Each path below is one point turned by a fixed rotation once a step. After each direction that follows a path, write how fast that rotation turns it, in degrees each step (0 if it stays still).
Each turn is a multiple of 5 degrees from 10 to 175, or 0.
Each row of a path follows its step; steps can be skipped.
Path 1:
step 0: [1.11,3.14,1.25,-0.79,1.95,1.27,-2.52,0.54,-0.38,2.41,1.66,-2.49,-2.07,-1.06,0.80,-0.53,-0.17,1.91,1.72,3.53,0.18,-1.53,0.37,1.23,1.15,2.60,-0.94,0.31,0.07,1.22,-0.26,-0.50,-2.56,-1.19,-2.84,1.91,1.08,-0.34,1.07,0.25,-0.64,-1.54]
step 8: [-2.24,2.08,-1.05,1.40,0.94,-3.87,-0.65,0.30,0.26,0.65,-1.15,0.08,-0.07,-0.69,-0.76,2.53,1.53,1.56,-1.61,-1.45,-2.50,-2.68,1.35,-3.86,0.57,1.09,0.80,0.59,2.11,0.69,-1.94,1.38,-1.16,0.49,-1.48,-0.75,1.13,-0.13,-1.66,1.31,-0.07,-2.29]
step 9: [2.11,-1.77,-1.05,1.03,-0.72,2.10,3.07,1.02,-2.50,-1.37,0.57,1.06,-0.88,-0.25,-0.01,1.80,-1.77,-0.29,-0.72,2.04,1.26,2.50,-2.70,1.28,0.37,-0.54,-2.31,-3.87,-0.29,0.77,2.70,1.18,-1.96,0.78,-0.74,1.82,0.85,-0.76,-0.68,-0.25,-1.15,1.33]
step 10: [-1.78,0.78,-0.31,0.27,2.31,-0.73,-2.98,-1.28,2.97,0.82,-1.19,1.46,-1.97,2.96,0.41,0.22,-1.83,-0.03,2.80,0.14,-0.10,-1.01,-0.41,-0.72,2.22,-2.04,1.75,3.40,-0.41,0.24,0.35,0.70,0.69,1.34,-1.63,-1.08,0.43,2.75,2.04,1.85,-1.05,0.72]
step 11: [-2.88,-1.64,-1.42,-1.47,-2.26,-2.36,4.26,0.46,-1.77,-0.49,0.12,-1.21,0.74,0.12,-0.78,0.88,3.01,-0.91,0.36,-2.35,-0.33,0.58,-0.78,2.24,-1.46,0.72,-2.11,-0.16,-0.85,-1.40,1.96,-0.34,0.74,-0.14,-2.02,-1.14,0.84,-1.37,-2.69,-0.17,0.25,-2.04]
step 12: [1.87,2.27,3.59,-1.48,1.70,-0.29,-1.51,1.76,-0.23,-0.87,0.23,1.85,-0.75,0.93,0.96,1.76,-1.11,1.03,-0.20,1.54,-1.18,-1.26,0.29,-1.01,4.20,0.64,-1.99,-1.70,0.79,1.78,-0.81,0.67,1.54,-1.58,0.54,-0.53,1.15,2.50,-1.86,-0.64,0.64,2.78]
step 14: [-2.32,1.84,1.57,-1.24,-0.95,-1.04,-0.15,3.15,1.90,0.90,-0.36,-0.70,1.06,0.40,-0.85,3.26,0.66,-2.61,-0.48,0.21,1.87,1.07,-1.89,-2.68,-1.15,-0.60,0.11,-2.48,1.78,0.05,-0.20,1.61,-0.30,-1.22,0.34,-1.23,-0.09,2.72,-0.01,3.99,-0.44,-0.81]
step 17: [1.57,-1.40,1.56,-1.32,-3.90,-1.22,0.47,-0.26,-1.91,-1.76,2.18,-0.64,1.73,-1.79,-1.55,0.81,-2.49,-2.91,-1.63,-2.63,-0.51,-0.94,1.55,0.55,0.28,0.90,-0.54,1.18,-1.55,1.89,1.36,-0.49,0.05,-2.40,-1.32,1.46,0.23,1.69,-0.81,1.59,-0.12,-2.63]
step 19: [0.20,1.22,-0.88,0.39,-3.47,1.34,-1.41,-1.55,3.00,-0.33,2.74,0.11,-0.11,-0.95,-2.64,-0.99,1.70,-0.53,0.79,1.02,0.94,0.70,-2.84,1.93,-0.63,0.07,-1.47,0.97,-1.27,0.03,0.99,-2.93,-1.87,1.59,1.65,2.47,2.04,1.53,0.65,0.14,0.45,-1.82]
step 21: [1.62,-2.10,-3.54,0.93,1.22,1.81,1.55,1.75,-0.40,-1.02,3.29,-1.69,-0.03,0.55,0.93,0.23,1.40,0.88,-1.43,1.45,-2.02,0.97,1.18,1.27,0.57,3.47,1.01,0.42,-1.62,2.25,-0.25,-2.10,-3.55,-0.38,-0.78,0.37,0.36,1.71,-2.47,-0.92,0.64,-0.05]
step 22: [1.69,1.30,0.00,-2.44,-3.07,0.38,-2.88,0.86,1.04,-1.14,-2.95,2.53,1.48,-0.21,0.39,0.68,-0.39,-0.68,1.04,1.23,-1.16,-0.19,-0.78,-0.49,2.32,-4.27,0.02,1.20,-1.43,0.52,-0.78,1.22,-0.39,1.89,1.38,0.55,-2.25,-1.91,1.73,0.45,-2.08,-0.35]
Speeds:
[1.29,-0.76,0.05,-0.38,0.89,-0.23,0.02,0.22,-0.19,-0.42,0.10,-0.07,-1.02,0.32,-0.20,-0.05,-0.06,0.45,0.18,-0.26,0.34,0.15,-0.10,0.50,0.23,-0.07,0.98,-0.54,-0.17,0.51,-0.09,-0.67,0.12,0.79,0.68,-0.93,0.54,-0.01,0.30,0.37,0.49,0.07]  125
[-0.04,-0.06,-0.59,0.12,0.04,0.46,0.09,0.02,0.17,-0.29,0.00,0.04,0.76,0.34,-0.90,-0.66,0.09,0.60,1.03,0.19,-0.25,0.29,0.06,0.37,-0.40,0.33,0.24,-0.22,0.23,-0.38,-1.32,0.88,-0.55,-0.04,-0.56,-0.46,0.66,-0.20,-0.84,0.52,0.44,-0.45]  140
[-0.62,-0.46,0.08,1.04,0.53,0.01,0.00,-0.34,-0.10,0.18,-0.57,-0.29,-0.46,-0.54,-0.22,0.61,-0.45,0.14,0.39,0.28,1.23,0.56,-0.75,0.25,0.01,0.09,0.12,0.45,0.95,-0.27,-0.20,-0.37,-0.74,0.02,0.74,0.49,-0.01,0.40,-0.47,0.35,-0.71,-0.23]  70
[-0.24,-0.14,0.46,0.20,-0.22,0.11,-1.16,0.51,-0.36,0.24,-0.37,-0.11,0.16,0.60,0.57,1.07,-0.29,1.03,0.02,0.66,-0.62,0.03,-0.09,-0.12,-0.77,-0.84,-0.31,0.29,0.42,-0.15,-0.04,0.00,0.54,0.09,0.31,-0.45,-0.45,-0.16,-0.11,0.73,0.98,0.04]  175
[0.14,-1.29,-0.08,0.50,-0.58,-0.11,-0.23,0.79,1.02,0.43,-0.41,0.51,0.53,0.66,0.25,0.06,0.32,-0.66,0.73,-0.20,0.04,-0.11,0.18,0.47,-0.14,-0.05,0.63,-0.52,-0.26,-0.21,0.26,-0.20,-0.31,-0.26,-0.31,0.17,-0.68,0.17,0.64,0.78,-0.67,0.48]  90
[0.14,-0.59,0.41,-0.34,-0.15,0.14,-0.06,0.29,0.00,-0.21,0.47,0.14,-0.21,0.01,-0.20,0.12,0.45,0.16,-0.53,0.24,0.12,0.46,-0.16,-0.41,-0.24,-0.10,0.00,0.83,-1.70,-0.65,-1.34,0.12,-0.40,-0.60,0.96,-0.03,-0.54,0.35,0.14,-0.34,-0.28,-0.24]  10
Path 2:
step 0: [-0.32,-1.15,-0.23,-0.55,-0.13,-0.20,-3.53,-0.09,1.21,0.89,-1.27,-0.07,0.91,0.47,1.73,-0.12,-2.16,0.35,-0.73,-0.09,-2.20,2.57,1.14,2.30,-0.45,0.23,1.45,-1.74,0.10,-3.15,0.97,0.37,-0.45,-0.91,1.22,0.37,-2.13,0.46,-2.81,1.77,-0.87,3.72]
step 2: [1.57,1.65,0.25,-0.83,-1.07,-2.85,-0.13,2.17,1.04,2.03,-2.37,0.07,-0.79,0.51,1.21,-0.06,-1.32,2.30,-0.62,-2.20,-1.08,-0.85,2.06,1.85,-3.33,-0.45,0.87,-0.23,1.15,1.52,1.13,-2.57,-0.13,0.62,2.05,1.18,0.24,-2.59,-1.16,-0.79,2.01,-0.41]
step 4: [-0.33,2.25,-0.39,-0.45,-0.83,-0.24,1.23,-1.78,0.83,1.53,2.06,1.51,1.49,-0.18,1.63,-2.56,-0.48,0.96,-0.02,-0.55,-4.83,0.05,2.91,-0.33,-0.61,0.26,-1.26,0.69,-1.96,-0.47,-0.31,0.34,-1.56,2.51,1.93,-1.41,0.95,1.95,-1.25,-1.29,0.50,-0.85]
step 5: [1.63,3.31,-1.44,0.34,-1.83,0.64,0.88,-0.72,-0.61,2.48,-0.16,1.64,-0.04,0.10,0.84,-2.01,0.64,0.56,-3.73,-2.74,-0.88,-2.08,0.91,1.27,-3.12,1.25,0.52,-2.74,-1.27,-0.83,0.62,-0.77,0.19,0.25,0.25,2.14,0.70,-0.48,-0.92,0.27,0.04,1.39]
step 8: [1.92,-0.12,-1.31,-0.44,0.47,0.34,0.11,2.17,1.16,-0.31,-0.79,1.21,-0.97,-1.81,-1.23,-1.62,-1.66,-0.35,-2.37,-0.88,-0.93,0.42,1.54,1.32,0.09,-0.46,1.40,-4.15,-0.09,-0.38,0.47,2.55,-0.17,0.99,1.87,3.84,0.57,-0.25,-2.22,-1.78,-1.11,1.66]
step 12: [-0.07,1.39,-0.08,-0.14,1.18,0.10,0.96,-0.68,0.11,-1.22,-0.19,-0.34,-1.66,1.84,-0.08,-0.35,0.25,0.92,-1.19,0.05,-4.72,1.10,2.61,2.36,0.65,1.62,-1.76,-0.95,2.85,-1.87,-1.68,0.54,2.28,1.29,1.02,-2.41,2.16,-1.55,-1.26,-0.03,0.84,-1.14]
step 14: [-0.69,1.00,-0.29,-0.58,-2.33,1.22,-3.09,-0.54,1.33,-0.92,-0.91,-2.47,-0.25,-1.17,0.82,0.02,-2.11,-0.89,-2.80,-1.69,-0.52,1.31,-0.99,0.60,-1.41,2.62,1.54,0.92,-0.62,-1.99,-0.21,1.82,0.03,1.74,1.26,-0.42,0.08,-0.20,-4.27,-1.11,0.20,-0.74]
step 15: [-0.48,1.41,-2.27,1.12,-0.70,-0.87,-0.08,1.79,0.49,-0.67,1.58,-2.07,0.92,1.68,0.75,-0.66,-1.33,1.71,-0.58,0.47,-3.01,-2.34,3.28,1.18,0.08,1.66,2.85,1.28,1.07,-3.43,-1.37,0.04,0.36,0.14,0.83,-1.02,-1.42,0.29,-2.35,-0.16,1.46,-0.62]
step 16: [1.14,1.61,-1.41,-1.38,0.79,-3.47,-1.31,-1.06,-0.43,0.98,-2.98,-1.32,-2.40,-0.40,0.64,0.19,-0.54,1.52,-1.54,-0.46,-2.85,-0.72,2.57,-0.43,-0.81,-0.40,3.43,-1.80,-0.83,-0.70,0.88,-0.08,0.20,-0.49,0.91,0.98,-1.77,1.40,-1.45,1.81,-0.07,2.46]
step 19: [1.06,2.36,-1.56,-1.61,0.07,1.12,-0.94,0.21,-1.18,0.92,-1.99,-0.12,0.19,-0.28,1.39,0.44,-3.90,0.24,-0.67,-2.19,-1.80,-1.04,2.69,-0.43,-1.14,-1.31,-0.04,-2.52,-0.98,1.06,1.71,-1.76,-0.99,1.59,2.88,-0.65,0.21,-1.35,-0.03,0.09,-2.31,1.31]
step 23: [0.43,-0.10,-1.17,-0.04,-1.69,-1.29,3.46,-0.95,1.59,0.74,-1.49,0.97,2.14,1.06,0.42,-2.35,-1.69,-1.68,-2.58,-0.74,-1.70,-2.96,0.70,0.80,1.27,0.76,0.74,-0.19,1.98,-1.54,-2.32,1.35,0.12,0.57,1.49,0.74,2.91,-1.11,-1.83,1.28,0.88,-0.53]
Speeds:
[-0.08,0.11,0.02,-0.48,0.96,-0.09,-0.14,0.27,-0.29,0.46,0.22,0.09,-0.42,-0.31,1.17,0.84,-0.14,0.48,-0.30,0.02,0.17,-0.16,-0.77,-0.44,-0.78,0.68,0.31,-0.74,-0.43,0.25,0.58,0.45,-0.09,0.19,0.07,0.89,-0.17,-0.90,0.27,-0.24,-0.16,0.82]  130
[-0.13,0.55,-0.29,-0.22,-0.62,-0.12,-0.33,-0.21,0.45,0.68,-0.34,-0.26,0.37,-0.89,-0.12,0.10,0.64,0.88,0.62,-0.22,-0.32,-0.32,0.22,-0.31,-0.19,-0.05,0.21,0.56,-0.77,-0.46,0.71,-1.31,0.36,0.52,0.18,-0.40,-0.97,-0.03,-0.05,-0.38,0.26,0.48]  25
[0.28,0.40,0.32,0.09,0.14,0.95,-0.39,-0.15,-0.90,-0.07,0.20,0.12,0.02,0.01,-0.05,0.20,0.48,0.01,-0.13,-0.24,-0.71,0.07,0.28,-0.08,-0.99,0.56,-1.63,0.06,-0.14,1.17,-0.07,-0.63,-0.08,0.16,0.12,-0.79,0.66,-0.12,0.11,-0.06,0.08,-0.13]  45
[-0.32,0.99,1.07,-0.48,-0.33,-0.40,-0.18,-0.36,0.61,0.13,0.02,0.52,0.10,0.48,0.67,0.61,-0.23,0.02,0.69,-0.31,0.75,0.52,0.34,0.20,0.13,-0.38,-0.51,-0.98,0.65,-0.62,0.00,-0.36,-0.21,0.71,-0.37,-0.31,0.41,-0.35,0.26,-0.40,0.07,-0.56]  40
[-0.76,-0.40,-0.89,0.23,0.04,-0.49,0.11,-0.31,-0.36,0.44,-0.03,0.21,-0.18,0.09,0.08,-0.08,1.03,-0.27,-0.26,0.02,0.63,0.44,0.87,-1.48,-0.70,-0.65,-0.29,-0.04,0.24,-0.43,-0.74,0.20,-0.47,0.00,0.72,0.00,-0.06,-0.59,-0.32,0.02,0.22,-0.09]  55
[-0.21,-0.30,-0.60,-0.55,0.48,-0.18,0.36,0.63,0.70,-0.47,-0.44,-0.04,0.14,-0.15,-0.23,-0.17,-0.31,-0.18,-0.08,-0.03,0.05,0.49,-1.00,-0.13,0.32,-0.34,-0.29,-0.17,0.38,0.47,0.13,-1.18,0.88,-0.11,1.06,-0.17,0.68,-0.87,-0.55,-0.55,-0.47,-0.26]  65
[1.14,-0.31,-0.61,-0.29,0.48,0.23,-0.49,-0.20,-0.04,-0.03,0.34,-0.22,0.27,0.71,0.38,-0.10,0.63,1.07,0.18,-0.95,0.70,-0.35,0.54,0.52,0.10,-0.37,-0.05,0.09,0.06,0.10,0.06,0.64,1.03,0.02,0.27,-0.10,-0.38,-0.37,0.12,0.12,-0.68,-0.83]  110
Path 3:
step 0: [-2.70,-1.97,-1.39,-0.98,-0.56,-0.08,0.51,-0.46,-0.34,-2.17,-0.20,1.73,-1.42,-1.16,-0.12,0.72,0.48,-0.46,-1.82,-0.64,1.41,1.25,-0.45,-1.41,-0.04,-2.08,1.32,0.99,1.75,1.06,3.36,0.35,2.93,0.80,-2.44,-0.06,3.11,1.32,0.07,0.74,-0.81,1.14]
step 2: [-3.30,-0.91,0.84,0.92,-1.02,0.49,1.57,-0.28,1.76,0.06,-3.23,0.69,-0.33,0.02,0.60,0.17,1.31,-0.57,2.93,-0.57,1.56,-2.08,0.74,1.08,0.97,-0.81,2.62,0.49,1.02,2.17,-1.33,-0.05,-0.75,1.22,-2.52,-2.19,-1.04,0.03,0.17,1.68,-0.64,-2.01]
step 3: [-2.67,0.41,0.51,1.64,-0.81,-0.29,2.46,-1.93,1.63,0.19,-0.49,-0.17,-1.23,0.19,-0.35,2.26,1.54,-1.01,-0.36,-0.62,3.64,1.29,-0.49,1.56,0.44,2.86,1.64,0.81,-0.38,1.66,0.64,-2.10,-0.22,0.15,-3.24,-0.60,-0.38,1.54,0.32,1.57,2.01,-0.69]
step 7: [-2.76,-0.16,-0.46,-1.17,0.98,2.18,0.28,-0.05,-0.27,-1.04,-0.41,0.73,-0.89,-0.44,0.13,-0.02,2.00,-0.53,-0.08,-0.53,2.79,0.34,-0.41,-0.22,-1.05,-1.29,0.22,2.06,1.48,3.30,-0.30,1.45,0.93,1.61,-1.79,-0.85,2.44,4.34,0.36,0.62,-0.04,0.68]
step 9: [-1.68,-0.75,-0.53,-0.75,-2.14,-0.96,0.65,-1.06,0.92,0.77,-1.73,1.68,-1.20,-0.15,0.49,0.66,0.81,1.18,0.82,-1.57,0.57,-0.32,0.00,-1.09,0.21,0.62,3.67,1.84,0.69,1.00,-0.09,-1.05,-0.22,1.69,-2.59,1.06,-2.83,-0.83,-1.35,3.81,-2.21,-0.59]
step 11: [-1.90,-2.68,-2.32,0.03,-2.09,-0.18,0.92,1.08,1.88,-0.50,1.13,1.29,-0.81,-1.63,1.83,2.40,0.53,-2.42,-1.58,1.99,2.26,0.23,-0.05,-0.02,0.60,-0.59,1.22,0.37,-0.59,1.24,1.55,-0.96,0.07,1.08,-1.91,-2.03,2.11,0.18,-0.33,0.60,2.45,0.74]
step 12: [-3.80,-2.27,-2.36,0.06,-1.40,-0.07,2.45,2.40,0.36,-1.41,1.17,2.54,-1.62,1.18,1.18,-1.10,2.18,-0.41,-0.13,-1.52,0.68,-0.72,-0.68,0.35,-0.37,-1.30,1.50,-1.25,0.05,1.37,3.28,-0.85,0.29,1.17,-0.65,0.14,1.04,1.01,0.59,-0.46,-0.06,-0.61]
step 13: [-3.41,-0.87,0.52,0.24,-1.41,1.73,0.29,1.07,-1.87,-1.03,-2.84,0.48,-1.75,-0.42,-0.27,0.84,1.67,-0.40,1.53,-1.92,0.48,-1.03,-0.18,1.38,-1.06,-1.11,2.05,-0.28,1.77,1.53,1.13,0.44,0.55,1.19,-2.11,1.49,0.05,0.66,-0.89,-1.31,0.62,-3.80]
step 18: [-1.26,-2.00,-2.83,-0.68,-1.18,1.84,2.35,0.81,0.54,-1.91,-1.35,1.11,0.14,-1.20,0.88,-0.15,0.50,-1.56,-0.77,0.72,1.55,-0.97,0.43,0.27,2.00,-1.17,1.58,3.10,1.88,3.86,-0.74,0.18,-1.40,0.61,-2.09,-0.86,2.11,0.10,0.13,-0.12,0.50,-0.80]
step 19: [-5.26,0.28,-1.58,-0.66,1.07,-0.95,2.46,0.50,1.66,-0.72,-1.17,0.39,-2.47,0.30,0.13,-0.85,0.97,-2.35,-0.70,-0.24,0.88,0.98,0.25,-1.40,0.67,-1.19,0.85,-0.14,0.35,2.95,0.68,-1.46,0.52,0.86,-2.97,-0.08,1.07,2.04,-0.05,-0.13,-0.40,-0.54]
step 20: [-3.63,0.18,0.15,1.96,-2.01,0.31,-0.64,1.10,0.76,0.71,-2.68,0.57,-2.75,-0.32,0.12,1.74,1.26,-0.26,0.50,-2.56,-0.48,1.40,-1.62,0.42,-1.73,0.34,2.30,-1.31,1.16,1.57,1.37,-0.36,0.76,2.28,-2.95,0.59,0.14,0.59,0.40,1.36,-0.64,0.67]
Speeds:
[0.21,0.51,0.27,0.03,-0.67,-0.37,-0.39,-0.15,0.06,0.47,-0.13,-0.65,-0.39,-0.05,-0.57,-1.01,-0.33,-1.04,-0.96,0.31,0.36,0.65,-0.89,-0.43,0.20,0.34,0.53,-0.03,0.52,0.21,-0.14,-0.37,0.08,0.10,-0.41,0.72,-0.29,-0.46,-0.45,-0.44,-0.88,-0.21]  70
[-0.25,0.10,-0.63,0.40,0.74,-0.41,-0.12,0.35,0.25,0.96,0.69,0.57,-0.28,0.53,0.23,0.21,-0.63,-0.44,0.00,-0.34,-0.13,0.48,-0.10,-0.57,-0.10,-1.00,0.09,0.58,-0.66,-0.06,0.47,-0.90,0.68,-0.24,-0.14,0.49,0.40,0.64,0.37,-0.58,-0.06,0.70]  95
[0.21,-0.41,0.43,-0.38,-0.26,-0.04,-1.42,0.31,-0.07,0.66,-0.16,-0.27,0.49,-0.38,0.56,0.56,0.10,0.12,0.40,-0.64,0.27,-0.30,0.00,-0.31,1.24,-0.13,0.78,0.33,0.70,0.08,-0.13,0.07,0.44,0.90,-0.13,-0.23,0.75,-0.53,0.22,-0.14,0.28,0.42]  160
[-0.19,-0.45,-0.17,-0.40,0.28,0.68,0.51,0.02,0.15,0.10,-0.83,-0.61,-0.32,0.18,0.95,-0.29,-0.10,-0.20,-0.16,0.12,-1.05,0.84,-0.02,-0.59,0.23,0.03,-0.14,0.48,0.45,0.04,0.63,0.40,-0.07,0.25,0.11,-0.16,-0.91,-0.08,-0.77,0.35,0.44,1.25]  35
[-0.89,0.56,0.28,0.55,0.94,0.33,-0.34,-0.14,-0.28,-0.43,-0.88,-0.42,0.58,0.41,-0.15,-0.28,0.36,0.07,0.07,-0.60,-0.33,0.79,-0.15,-0.47,-0.48,-0.77,0.15,-0.08,-0.26,0.70,-0.37,0.39,-0.24,0.72,-0.35,-0.52,-0.09,-0.17,0.91,-0.43,-0.38,-0.64]  60
[-0.04,0.50,0.33,0.46,0.22,-0.08,-0.53,1.23,0.06,0.04,-0.20,-0.44,0.73,0.06,0.12,0.09,0.36,-0.48,-0.75,0.10,0.14,-0.83,0.71,-0.03,-0.52,0.11,0.00,-0.55,0.36,-0.14,0.88,0.00,-0.61,0.48,-0.02,1.11,-0.44,0.91,0.08,0.06,0.64,0.12]  45
[-0.22,0.50,-0.47,-0.45,-0.22,-0.05,0.39,-0.04,0.71,-0.30,-0.49,-0.41,-0.54,-0.33,0.31,0.06,0.04,-0.51,0.08,-1.09,0.18,-0.62,-0.21,0.34,-0.28,0.06,-0.37,-0.33,-0.19,-0.11,-0.12,-1.22,-0.99,-0.03,-0.16,-0.15,0.13,-1.14,0.56,-0.64,0.58,0.67]  45
[0.01,-0.15,0.59,0.67,-0.30,-0.80,0.81,0.00,0.48,0.68,-0.50,0.03,-0.70,0.53,0.25,0.13,-0.39,-0.23,-0.18,0.65,-0.46,0.00,0.06,0.91,0.72,-0.24,0.06,-0.53,-0.54,0.09,0.91,0.47,0.07,0.90,-0.22,-0.18,0.43,-0.55,0.58,0.19,0.35,-0.61]  40
